(in the rows, 128 means zero)
One turn sends every row of this set to another row. A few are shown first. Where does it send the rows asked after them?
Kef: [113 149  85 150 140 103 156 125 138 118 164 135]
vinen: [ 93 178 102 124 137 122 131 124 150 127 137 131]
saro: [137 171  99 165 153 111 147 127 119 112 158 128]
neb: [128 148 150 117 101 141 117 111 146 112 136 151]
dimi: [138 107 120 149 149 107 149 167 109 113 131 129]
vezep: [126 157 139 147 157 132 147 104 141  78 133 138]
Vib: [161 156  99 113 144 123 116 156 144 150 137 143]
Nadit: [134 159 166 126 127 152 128 117 114 139 112 137]
mok: [136 156 132 127 112 113 172 107 125 134 153 161]
vefib: [158 168  94 127 122 160 126 142 116 150 137 123]
Nima: [160 138 111 123 150 137 144 136 161 105 107 161]
voz: [115 122  95 112 152 124 171 150 143 117 160 145]
nepa: [137 125 142 114 145 156 103 144  97 130 128 140]
Dunef: [150 122 142 155 117 159 147 128 128 115 123  99]
vetiv: [122 133 117 128 177 143 133 100 137 105 105 128]
gize: [120 158 139 126 126 141 141 119 100 162 111 121]
buvud: [146 115  91 139 150 128 155 162 113 111 149 112]
kem: [151 139 116 112 131 130 117 111 147 145 175 111]
zosid: [137 102 119 129 108 140 145 131 141 144 170 114]
Gopob: [150 156 127 108 136 128 152 143 114 113 113 175]
paloz: [ 89 118 130 139 164 112 131 129 122 131 145 113]
lakof: [106 164 137 134 120 110 145 101 137 138 141 160]
vesig: [116 103 133 101 155 121 132  97 127 131 146 121]
fol: [151 126 106 136 162 175 140 137 124 104 162 115]
Zuk: [165 123 142 130 135 164 141 148 108 115 123 112]

vesig moves to vetiv
voz moves to vinen
saro moves to mok
And these:
paloz moves to vezep
Kef moves to lakof

One turn sends every row of this set to another row. A few are shown first. Where does it send the rows asked after them?
Debo: [101 139 148 141 113 127 124 139 115 151 159 103 147 112 163 114 116 150
 101 138 179 164 153 128 139 106  98 105 145 129]
zupa: [129 153 157 103 154 146  94 147 125  86 140  86 127 132  96 161 114 138
 141 152 125 139 140 122 125 140 122 115 120 148]
Penu: [ 68 119 144 120 129 119 114 139 133 107 149 116 116 142 135 145 104 128
 117  96 164 123 111 123 136  97 116 139 111  88]
fudes: [127 133 145 110 123 129  95 158 122 100 131  75 139 130  96 155 102 140
 125 145 148 139 137 117  99 135 154 113 127 118]
beze: [124 127 173 103 144 139  93 152 112  87 132  70 134 121  94 123 127 122
 115 149 129 164 152 115 116 144 139 124 111 126]
zapug: [111 145 160 119 155 143 158 171 113 130 163 114 142 153 142 126 112 117
 134 145 164 146 142 110 171  83 138 128 166 152]
zovon: [109  86 178  88 135 164 150 154 125 132 142  80 127 121 132 129 145 109
 125 117 157 125 133 110 117  89 105 113 118 130]
zuzag: [142 135 127  81 140  96 152 122 131 129 149  64 143 137 136 103  73 109
 129 115 141 113 157 119 153 123 133 110 145  71]
lovid: [139 141 120  94 125 105 140 129 129 122 159  65 151 125 143 112  69 102
 138 109 124 124 173 119 154 122 135 131 150  82]
veg: [ 88 108 153 129 157 157 132 176 122  93 125  94 126 149 121  92 141 115
  89 143 162 116 125 103 157 112 115 145 140 102]
peta: [145 159  92 109 177 138 135 122 152 121 154  97 141 147 143 112 114 121
 100 153 130 123 119 110 140 143  74 102 153 110]
Fot: [122 153 157 101 145 123 134 123 112  89 164 104 166 142 172 121 132  90
 107 124 118 172 113 126 149 150 122 153 144  86]
ripi: [124 154 170  98 158 111 141 124 109  98 166  89 164 133 171 122 130  78
 106 126 123 175 127 125 145 137 130 140 148  80]
tipa: [102 103 172 100 128 163 142 154 148 146 130  88 103 127 127 147 125 108
 124 122 166 109 125  91 120 112 107 101 132 123]
Sut: [ 86 134 150 121 146 145 133 146 134  94 155  83 116 106 129 109 117 161
 130 107 139 102 160 118 162 100  81 121 139 135]
vak: [150 177 106 120 170 142 124 133 150 113 155  94 148 145 161 121 121 107
 105 172 125 133 130 114 144 137  80 113 158 115]
nitug: [141 152 121  97 132  96 136 132 145 132 155  60 149 124 147 117  66 101
 132 129 138 122 168 113 148 118 132 111 153  79]
deso: [123 150 170  88 162 114 157 116 113  92 164  97 154 141 164 109 139 101
 102 116 123 165 107 120 145 150 121 130 151  86]
tik: [146 165  91 124 158 150 122 137 150 116 148  94 145 143 148 113 108 108
 104 163 122 124 137 106 151 151  83 123 163 111]
nepib: [106 142 162 124 146 128 112 138 132 155 149 118  88 154 138 108 104  87
 110 137 160 166 164 111 163 103 114 129 115 115]
Vanem: [105 108 185  89 125 165 132 141 144 129 135  94 121 129 145 139 142 123
 130 136 164 117 116 114 137 111  82 104 108 136]

tik moves to Fot
Penu moves to Sut
zovon moves to tipa
And these:
zupa moves to beze
nitug moves to vak
peta moves to deso
nepib moves to Debo

One turn sends every row of this set to another row. A few are shown first. Where does it send the rows asked after them?
fomik: [125 140  93 135 173  74 116 149 132 110 142 120 101 118 156 132 139  95
 132 103 102 161 159 124 164]
lave: [148 160 126 153 163 118 129 115 146 106 131  99 133 102 106 120 138 162
 105 142  72 122 129 135 154]
lud: [116 150 121 148 162 107 127 111 153  97 140  95 138 101 109 130 125 153
 111 148 124 157 114 115 169]
Fodip: [132 157 141 162 137  96 121 159 110 109 137 172 102 110 109 100 141 126
 111 115 101 135 123 201 138]
zurut: [126 109 134 134 130 106 110 179 148 151 140 157 113  89 160 122 126 111
 107 121 106 157 135 128 132]
nanor: [146 108 120 126 152  87 136 152 138 118 118 144 109  82 168 133 117 143
 101 118  93 172 133 129 128]
rov: [119 158 119 137 176 116 118 129 132 125 115 124 117  95  93  91 100 149
 140 119 140 138 111 138 135]
zorug: [119 138 181 150 147  92 131 139 134  87 145 169 127 120 112 113 127 134
 157 114  96 159 123 136 178]
Zek: [150  97  96 146 152  84 151 129 118 117 133 116 124 109 121 102 129 144
 124 137  57 140 141 131 129]
dur: [124 138 157 148 148  81 124 145 122  66  99 136 107 123 157 124 135 129
  70 120  99 148 127 139 137]
saru: [129 159 104 159 152 126 156 125 149 116 122  96  83 130 116 114 135 154
 123 115  81 172  82 142 129]
kuf: [121 163 143 165 111  99 164 107 104 129 134 147 139 133 126  93 158 112
 102 109  83 141 102 144 128]
nater: [111 135 112 145 127  92 111 156 118 124 126 161 126  96  84 154 122 113
 119 124  98 187 146 148 161]
lezi: [123 133  96 156 126 127 105 145 132 128 105 152 111 136 100 113 144 132
 113 164  96 185  98 125 119]
kiv: [117 137 128 145 149  89 128 158 158 151 111 143  97 112 148  86 137 107
 118  84 127 198 103 127 139]
finu: [118 145 190 146 146 110 118 126 141  75 120 153  93 118 132 100 122 112
  92 115  97 144 124 119 153]
bapib: [108 153 150 161 123  92 117 149 168  98 127 121 115  86  91  95 119 132
 109 145 130 162 132 146 126]
Beki: [116 178 126 161 139 109 133 132 114 142 127 126 137 141 118  78 179 108
 146 108 121 148 142 146 158]
nuz: [ 96 170 124 146 124  92 133  89 111 127 123 168 138 102 110  91 133 150
 115 121 110 156 131 151 126]
Bazes: [110 106  97 154 164  77 126 144 117 126 113 145  91 144  91  80 121 114
 122 109 110 150 110 129 121]
nilok: [120 143 141 178 119  85 143 132 124 111 113 136 135 122 158 110 176 103
  96 121  73 145 119 170 142]
Bam: [118 153 125 149 144  87 150 124  74 130 137 116 159 107 126 104 119 106
 128 107 100 167 126 138 175]
Fiv: [ 95  91  96 147 122  91 131 135 107 112 130 101 130 122 114  92 119 128
 116 121  84 141 147 128 131]
sene: [128 150 120 161 142 149 135 133 150 159 139 147  97 127 173  87 132 125
 102 117  98 164 123 110 137]
reb: [ 91 109 121 176 113 117 141 133 147 109 150 146  83 131 113  78 146 136
 108 115  92 139 117 142 113]
zifid: [137 170 119 171 152 109 138 106 161 129 113 159  77 113 109  93 142 114
 112 144  87 171 126 173 134]
vas: [121 164 142 121 133  94 116 168 121  79 114 122 119  99 139 106 116 104
 141  90  91 157 141 164 141]
Tebo: [ 99 160 152 150 152 117 113 148 130  93 117 138  90 151 117 104 160 131
 110  71 121 169 115 128 172]
zumu: [119 141 107 145 153 142 119 136 136 129 120 158 112 116  94 121 143 122
 184 117  95 169 130 146 163]
tugi: [145 138 115 178 129 140 130 126 133 145 118 161 127 123 119 136 137 139
 121 136  77 200 122 135 174]
sako: [ 93 107 110 147 145 120 135 117 118 126 133 114 103 129 123 113 138 106
  86  68  99 133 140 113 155]
pafe: [138 130  91 180 171 104 133 147 106 133 137  90  99 134 146 100 128 157
 113 103 104 162 132 133 162]
Kese: [140 153 150 137 136 107 130 177 139 156 123 132 143 139 137 117 127  95
 121 103  98 153 153 111 149]
Meli: [124 155 139 142 174 132 135 129 112  94 142 127 109 151 140 120 125 112
 120 118  87 159 101  94 181]
zekel: [120 107 131 172 158 124 125 129 153 114 133  95 109  92 135  85 137 126
 111 134 132 170  84 123 158]
kopo: [135 150 130 173 133 139 120 124 155 124 113 143 123  98 136 141 160 135
 111 120  52 162 127 163 170]

nilok moves to dur
vas moves to fomik
And these:
zurut moves to Fiv
reb moves to bapib
lezi moves to nuz
Bazes moves to rov

